Here are some points, one per row:
tensor([-0.40,  0.77, -0.63, -0.46, -0.56, -0.49,  0.03, -2.16,  0.33,
         1.71, -0.06,  0.20,  2.83,  0.70, -0.81, -0.15,  0.07,  0.76,
        -1.11,  0.33,  0.62,  1.17,  0.02, -0.19])
tensor([ 0.33, -0.19,  1.03,  0.94, -0.46,  0.03, -1.32,  0.93,  0.38,
        -0.29, -0.83, -0.53, -0.37, -0.72,  0.61, -0.57, -1.32, -0.75,
        -1.79,  0.06,  0.10,  2.89,  0.46, -0.32])
tensor([ 0.50, -1.56, -1.56, -0.95,  0.22,  0.90, -0.68,  0.78,  1.99,
        -2.00, -0.69,  1.32,  1.80, -0.20, -0.06, -1.21,  0.75, -0.84,
         1.77,  0.17, -0.66, -0.60,  0.26, -0.99])
tensor([ 0.81, -0.88, -1.79, -0.03, -1.27, -1.38,  0.50, -0.15, -2.44,
         0.28, -0.71, -0.92, -0.99,  1.06,  1.06, -1.38,  0.96,  0.97,
         1.07, -0.19, -0.21,  0.96,  0.94,  2.02])
tensor([ 1.99, -2.56, -0.53, -0.48,  1.08, -1.03,  0.62,  0.25,  1.59,
         0.90, -1.08,  0.20,  0.08,  0.83,  0.93,  0.72, -0.85,  0.39,
        -0.93, -0.70, -0.99, -0.18, -0.56, -0.52])
tensor([-0.05,  0.49,  0.25,  0.16, -1.28, -0.87,  1.93, -1.53,  1.23,
         0.25, -0.03, -0.53, -0.72,  0.55, -0.74,  0.91,  2.01, -2.02,
        -0.29,  1.95, -0.11, -0.56,  0.57,  0.96])
tensor([-0.14, -1.03, -0.17,  3.35, -1.22, -0.68, -2.04, -0.11,  0.39,
         0.67,  0.87, -0.57, -0.45,  0.63, -0.70,  1.98, -0.63,  0.27,
         0.46, -1.67, -0.90, -0.58, -1.32,  0.57])
tensor([-0.21,  1.37,  0.37, -0.79, -0.88, -0.49, -0.57,  0.18,  0.31,
         0.60,  0.64, -0.30,  0.97, -1.61,  0.94, -0.12,  1.60, -0.48,
         1.80,  0.63,  0.01, -0.21, -0.82,  0.14])
tensor([-1.68,  0.70, -0.47, -0.12,  0.87, -1.97,  0.82,  1.89,  0.72,
         1.46,  0.09,  0.19,  0.16,  0.24,  0.18, -0.38,  0.67,  0.08,
        -0.97,  0.59, -1.45, -1.04,  0.54, -1.53])
tensor([ 1.00, -1.06,  0.63,  1.01, -0.70, -1.01,  0.12,  0.05,  1.02,
         1.03,  0.72, -0.63, -0.05, -1.07,  0.51, -0.50,  0.57,  0.42,
         0.94,  0.00,  2.39, -0.64,  0.12, -0.23])
tensor([-0.43,  0.11, -0.57, -0.56, -0.60,  0.04, -1.26,  0.73, -0.04,
        -0.90, -0.35,  1.59, -0.20, -1.79, -0.23, -0.46,  1.00,  2.00,
        -1.07, -0.42,  0.43, -0.42, -1.29,  1.52])
tensor([-0.61, -1.14,  2.54,  0.13,  0.52,  0.24, -0.10, -1.48,  0.00,
         0.02,  0.58,  2.97, -0.63,  0.67,  1.84, -0.30, -0.17,  0.03,
        -0.06,  0.15, -1.36,  0.24,  0.56,  0.36])
tensor([ 0.71, -0.02,  0.21,  1.77, -0.54, -0.19,  1.37,  1.38, -0.65,
         0.38, -2.05,  1.21,  1.28, -0.43,  0.17, -0.88, -1.08,  0.46,
         0.81,  0.67,  0.50, -0.19,  1.27,  1.19])
tensor([ 0.03,  0.63, -0.92,  0.73,  0.91, -0.98, -0.81, -0.54, -0.24,
         0.79,  1.44, -0.72,  0.21, -1.71,  1.00, -1.17, -1.13, -1.18,
        -0.73, -1.29, -1.52, -0.69,  1.25, -0.45])
tensor([-1.01, -0.97,  0.24, -1.22, -0.25,  1.05,  1.62, -1.02, -0.59,
         0.23,  0.11, -1.07,  1.03, -0.08,  1.12, -0.62, -1.98,  1.41,
        -0.98,  0.37,  0.61, -1.31, -0.91, -0.38])
tensor([-0.43, -0.21,  0.91, -1.10, -1.50, -0.05, -0.59, -0.72,  0.84,
         0.23, -1.64, -0.45,  0.17,  0.96, -0.93, -0.74, -0.17, -0.88,
        -0.28, -1.76,  0.63,  0.86,  1.64, -0.93])
tensor([-0.31, -0.62, -1.14, -0.50, -1.30,  1.55, -0.68,  1.34, -0.03,
         0.53,  3.00,  0.72,  0.60,  1.11,  0.66,  0.39,  0.27, -1.03,
        -0.21,  0.67,  0.76, -0.30,  0.85,  1.04])
tensor([ 0.38,  0.51,  0.01, -0.49,  0.67, -0.04, -0.05,  0.86,  1.46,
         0.28,  0.37, -0.01,  0.31, -0.38, -0.41,  0.13, -0.29,  0.15,
        -0.80, -0.68,  1.28, -1.21,  1.16,  2.37])
tensor([-3.27, -1.57, -1.08,  0.38,  0.83, -0.57,  0.02, -1.88, -0.18,
        -1.27, -1.29, -1.28, -0.33, -0.44, -0.22,  0.32,  0.00,  0.90,
         0.73,  0.29, -0.20,  0.75, -0.06, -0.04])
tensor([-1.08,  0.68, -0.22, -0.75, -0.14,  0.27,  0.99,  1.74,  0.78,
         0.92, -0.87,  0.44, -1.16, -1.13,  0.39,  1.13, -0.37, -0.82,
         0.19, -1.75, -0.98,  1.65, -1.51, -0.09])
tensor([-0.92,  0.15,  1.11,  0.72, -1.49,  1.16,  1.22,  0.05, -0.13,
        -0.35,  0.21,  0.02, -0.73,  0.24, -1.46, -0.87,  1.23,  1.59,
        -1.13, -1.70, -1.49, -0.65,  1.21, -1.67])
tensor([-0.65,  0.65,  0.90,  0.52, -0.75,  0.19,  1.51,  0.72, -0.02,
         0.02,  1.77, -0.13,  0.41, -0.20, -0.53, -0.32, -1.54,  0.97,
         2.66, -0.06, -0.57,  1.36, -0.02, -0.49])
tensor([ 0.23, -0.23, -0.42,  1.29,  1.12,  1.09, -0.55, -0.58, -0.45,
        -0.75,  0.39, -1.09,  0.78, -1.06,  0.79,  0.87,  0.99,  0.21,
        -0.24,  0.31,  1.86,  1.11,  0.74, -1.10])
tensor([ 0.70, -0.43,  1.01,  0.31, -0.06,  0.02,  0.25, -0.58, -2.41,
         0.16, -0.77, -0.07,  1.25, -2.72, -2.61,  1.08,  0.28, -2.16,
         0.28, -0.19,  0.27, -1.26, -0.71,  0.86])
tensor([ 1.17,  0.65, -1.63,  1.09,  0.90, -0.15, -0.75,  0.24, -0.72,
         0.45, -0.31,  1.80, -0.03,  1.12, -0.21, -0.86,  1.94,  0.65,
         0.03, -0.61,  0.59,  0.30, -1.44, -1.50])
tensor([-1.05,  1.09, -1.42,  0.48, -0.24, -0.01,  0.76, -0.19, -0.14,
         0.01,  0.06,  1.62,  0.19,  0.18, -0.18, -0.69, -1.00, -1.07,
        -0.39,  0.32,  1.86,  0.34, -2.00, -0.08])
tensor([-0.61, -0.82, -0.49, -0.44,  1.28,  2.34,  0.54, -1.05, -0.87,
         2.13,  0.30,  0.05, -1.67, -0.70, -0.55,  0.21,  0.95, -0.63,
        -0.17,  0.24, -0.35,  0.90,  0.74,  0.70])
tensor([ 0.88,  1.41, -0.09, -1.29, -0.87,  0.97, -1.63, -0.97,  0.48,
         0.69, -0.43, -0.85, -0.81,  0.80, -0.30, -0.07, -1.53, -0.64,
         1.09, -1.30, -0.97, -1.59, -1.12,  0.71])
tensor([ 0.61,  1.93,  0.41, -0.25,  0.14,  1.38, -0.73, -0.34,  0.35,
         0.10, -1.29, -0.58,  1.05, -0.02,  2.80,  1.47,  0.97,  1.41,
        -0.19,  0.50, -0.41, -0.53,  0.10,  0.42])
tensor([ 0.65, -0.73,  1.78, -0.72,  1.15, -0.29,  0.85, -0.07,  0.67,
        -0.61,  0.50, -1.10, -1.97,  0.65,  0.70, -1.19,  0.85, -0.22,
        -0.16, -0.02,  1.74, -0.40, -2.11, -0.97])
tensor([-1.03,  0.84, -0.81,  0.13, -0.10, -1.21, -0.86,  1.02, -0.22,
        -2.54, -0.05,  0.17, -0.97, -0.29,  0.87,  1.04, -0.05, -0.72,
        -0.10,  0.06,  0.96, -1.51,  1.82,  0.16])
tensor([ 2.23,  0.91, -1.76, -0.11,  0.51,  0.75,  0.96, -0.12, -0.19,
        -0.06, -0.02,  0.06, -1.52, -1.39, -0.89,  0.56, -0.92,  1.15,
         0.01,  0.30, -0.83, -0.25,  1.22, -0.96])
tensor([ 0.00, -0.24,  0.70, -0.74, -0.14, -0.02, -0.89,  1.11, -1.84,
         0.70, -0.29,  0.45, -0.21,  1.63, -0.71,  3.64, -0.65, -0.11,
         1.04, -0.21,  0.93, -1.00,  0.20, -1.09])
tensor([-0.23,  0.27,  0.63,  0.14,  1.68,  0.72, -1.12,  1.21,  1.77,
        -0.48, -0.15, -0.82, -0.75,  0.87, -2.07, -0.37, -0.23,  1.03,
         0.07,  2.79, -0.66,  0.42, -0.59,  1.21])
tensor([ 0.13,  0.99,  0.45,  1.40,  1.07,  1.04,  0.77, -0.09,  0.07,
        -0.97, -1.17, -0.10, -0.36,  1.30,  0.66, -0.98, -0.81, -1.43,
         0.31,  0.59,  0.24, -1.03, -0.29,  0.20])
tensor([-0.16,  0.68,  1.03, -1.07,  2.52, -1.16,  0.45, -0.16, -0.79,
        -1.17,  1.46, -0.36,  1.07,  1.07, -1.35, -0.10,  0.74,  0.29,
         0.34, -1.72,  0.79,  1.58,  1.03,  1.18])
tensor([ 0.45, -0.43,  0.98, -1.86, -0.72, -0.60, -1.07, -1.53, -0.40,
         0.40,  0.30,  1.44, -1.59, -0.44, -0.54, -0.23, -1.88,  0.56,
        -0.25,  1.63, -0.23,  0.46,  0.48, -1.97])
tensor([ 1.24,  0.50, -0.32, -0.11, -0.37, -0.90,  1.08, -0.37, -0.02,
        -3.02,  1.33, -0.44,  0.46,  0.64, -0.01,  0.81, -0.19,  0.02,
        -1.31,  0.09, -1.61,  1.62, -1.23,  0.51])
tensor([ 0.22, -0.67,  0.83, -0.55, -0.01,  0.37, -0.72,  1.17, -2.00,
        -0.51, -0.03, -1.90,  0.89,  1.16,  0.32, -1.11,  0.96, -0.72,
        -0.43,  1.56, -1.07, -0.45, -1.21, -0.60])
Along one direction, these points spread out more than along any other. Take the direction at right angles to it along which they spread out most. Then take the direction at right angles to both along which they spread out most. Go by this last direction. How far along it is each point below, from 0 to 99? 50 is the average, and the first point above lies past it. One standard deviation of the points above along it is 16.
tensor([-0.05,  0.49,  0.25,  0.16, -1.28, -0.87,  1.93, -1.53,  1.23,
         0.25, -0.03, -0.53, -0.72,  0.55, -0.74,  0.91,  2.01, -2.02,
        -0.29,  1.95, -0.11, -0.56,  0.57,  0.96]) 72
tensor([ 0.61,  1.93,  0.41, -0.25,  0.14,  1.38, -0.73, -0.34,  0.35,
         0.10, -1.29, -0.58,  1.05, -0.02,  2.80,  1.47,  0.97,  1.41,
        -0.19,  0.50, -0.41, -0.53,  0.10,  0.42]) 31
tensor([-0.40,  0.77, -0.63, -0.46, -0.56, -0.49,  0.03, -2.16,  0.33,
         1.71, -0.06,  0.20,  2.83,  0.70, -0.81, -0.15,  0.07,  0.76,
        -1.11,  0.33,  0.62,  1.17,  0.02, -0.19]) 75
tensor([-0.23,  0.27,  0.63,  0.14,  1.68,  0.72, -1.12,  1.21,  1.77,
        -0.48, -0.15, -0.82, -0.75,  0.87, -2.07, -0.37, -0.23,  1.03,
         0.07,  2.79, -0.66,  0.42, -0.59,  1.21]) 37
tensor([ 0.23, -0.23, -0.42,  1.29,  1.12,  1.09, -0.55, -0.58, -0.45,
        -0.75,  0.39, -1.09,  0.78, -1.06,  0.79,  0.87,  0.99,  0.21,
        -0.24,  0.31,  1.86,  1.11,  0.74, -1.10]) 64
tensor([-0.21,  1.37,  0.37, -0.79, -0.88, -0.49, -0.57,  0.18,  0.31,
         0.60,  0.64, -0.30,  0.97, -1.61,  0.94, -0.12,  1.60, -0.48,
         1.80,  0.63,  0.01, -0.21, -0.82,  0.14]) 49
tensor([ 0.38,  0.51,  0.01, -0.49,  0.67, -0.04, -0.05,  0.86,  1.46,
         0.28,  0.37, -0.01,  0.31, -0.38, -0.41,  0.13, -0.29,  0.15,
        -0.80, -0.68,  1.28, -1.21,  1.16,  2.37]) 43
tensor([ 0.33, -0.19,  1.03,  0.94, -0.46,  0.03, -1.32,  0.93,  0.38,
        -0.29, -0.83, -0.53, -0.37, -0.72,  0.61, -0.57, -1.32, -0.75,
        -1.79,  0.06,  0.10,  2.89,  0.46, -0.32]) 47
tensor([ 0.13,  0.99,  0.45,  1.40,  1.07,  1.04,  0.77, -0.09,  0.07,
        -0.97, -1.17, -0.10, -0.36,  1.30,  0.66, -0.98, -0.81, -1.43,
         0.31,  0.59,  0.24, -1.03, -0.29,  0.20]) 39
tensor([ 0.45, -0.43,  0.98, -1.86, -0.72, -0.60, -1.07, -1.53, -0.40,
         0.40,  0.30,  1.44, -1.59, -0.44, -0.54, -0.23, -1.88,  0.56,
        -0.25,  1.63, -0.23,  0.46,  0.48, -1.97]) 52
tensor([ 0.65, -0.73,  1.78, -0.72,  1.15, -0.29,  0.85, -0.07,  0.67,
        -0.61,  0.50, -1.10, -1.97,  0.65,  0.70, -1.19,  0.85, -0.22,
        -0.16, -0.02,  1.74, -0.40, -2.11, -0.97]) 45
tensor([-0.31, -0.62, -1.14, -0.50, -1.30,  1.55, -0.68,  1.34, -0.03,
         0.53,  3.00,  0.72,  0.60,  1.11,  0.66,  0.39,  0.27, -1.03,
        -0.21,  0.67,  0.76, -0.30,  0.85,  1.04]) 42
tensor([ 0.81, -0.88, -1.79, -0.03, -1.27, -1.38,  0.50, -0.15, -2.44,
         0.28, -0.71, -0.92, -0.99,  1.06,  1.06, -1.38,  0.96,  0.97,
         1.07, -0.19, -0.21,  0.96,  0.94,  2.02]) 67
tensor([ 1.00, -1.06,  0.63,  1.01, -0.70, -1.01,  0.12,  0.05,  1.02,
         1.03,  0.72, -0.63, -0.05, -1.07,  0.51, -0.50,  0.57,  0.42,
         0.94,  0.00,  2.39, -0.64,  0.12, -0.23]) 51
